In the rows, 128 means zero.
Where one turn sends some rows of the set: a few examples, then the rows asked
K_330: 123, 118, 157, 93, 118, 112, 119, 156, 133, 140, 145, 135, 113, 102, 142, 145, 142, 110, 141
K_761: 119, 133, 131, 103, 126, 121, 130, 125, 130, 154, 111, 127, 106, 77, 131, 124, 125, 145, 129
K_111: 108, 120, 136, 118, 81, 141, 115, 133, 138, 123, 126, 137, 127, 172, 115, 143, 137, 112, 127
K_911: 117, 126, 137, 114, 134, 139, 135, 114, 130, 133, 150, 140, 126, 103, 168, 146, 119, 128, 108
K_407: 115, 144, 94, 145, 99, 121, 139, 112, 127, 141, 120, 146, 114, 147, 115, 129, 131, 151, 126
K_780: 113, 140, 96, 137, 125, 145, 119, 119, 119, 121, 107, 139, 107, 98, 142, 152, 125, 114, 126
K_424: 131, 130, 160, 135, 134, 101, 153, 129, 148, 124, 143, 107, 132, 142, 96, 127, 132, 121, 116
K_848: 132, 135, 128, 137, 152, 131, 114, 121, 89, 126, 116, 101, 128, 121, 116, 106, 139, 139, 114
K_881: 104, 133, 121, 91, 124, 123, 121, 136, 116, 144, 108, 152, 104, 108, 101, 158, 135, 104, 139
K_82: 130, 127, 117, 116, 147, 139, 114, 128, 75, 133, 140, 134, 123, 151, 95, 132, 145, 114, 122
K_537: 149, 135, 114, 147, 123, 112, 147, 127, 139, 135, 132, 117, 109, 134, 80, 120, 135, 138, 130
K_988: 134, 126, 125, 96, 123, 151, 100, 140, 128, 115, 128, 156, 134, 126, 141, 164, 138, 111, 124
K_108: 111, 138, 154, 134, 110, 104, 136, 123, 147, 125, 133, 125, 147, 147, 148, 126, 133, 147, 112
K_456: 129, 111, 153, 128, 135, 138, 116, 135, 92, 129, 160, 101, 122, 139, 131, 116, 141, 108, 120
K_707: 138, 117, 142, 114, 112, 137, 134, 130, 144, 129, 132, 116, 119, 157, 68, 131, 133, 113, 123

K_456 goes to K_82
K_407 goes to K_108
K_330 goes to K_881
And these:
K_537 goes to K_424
K_911 goes to K_988

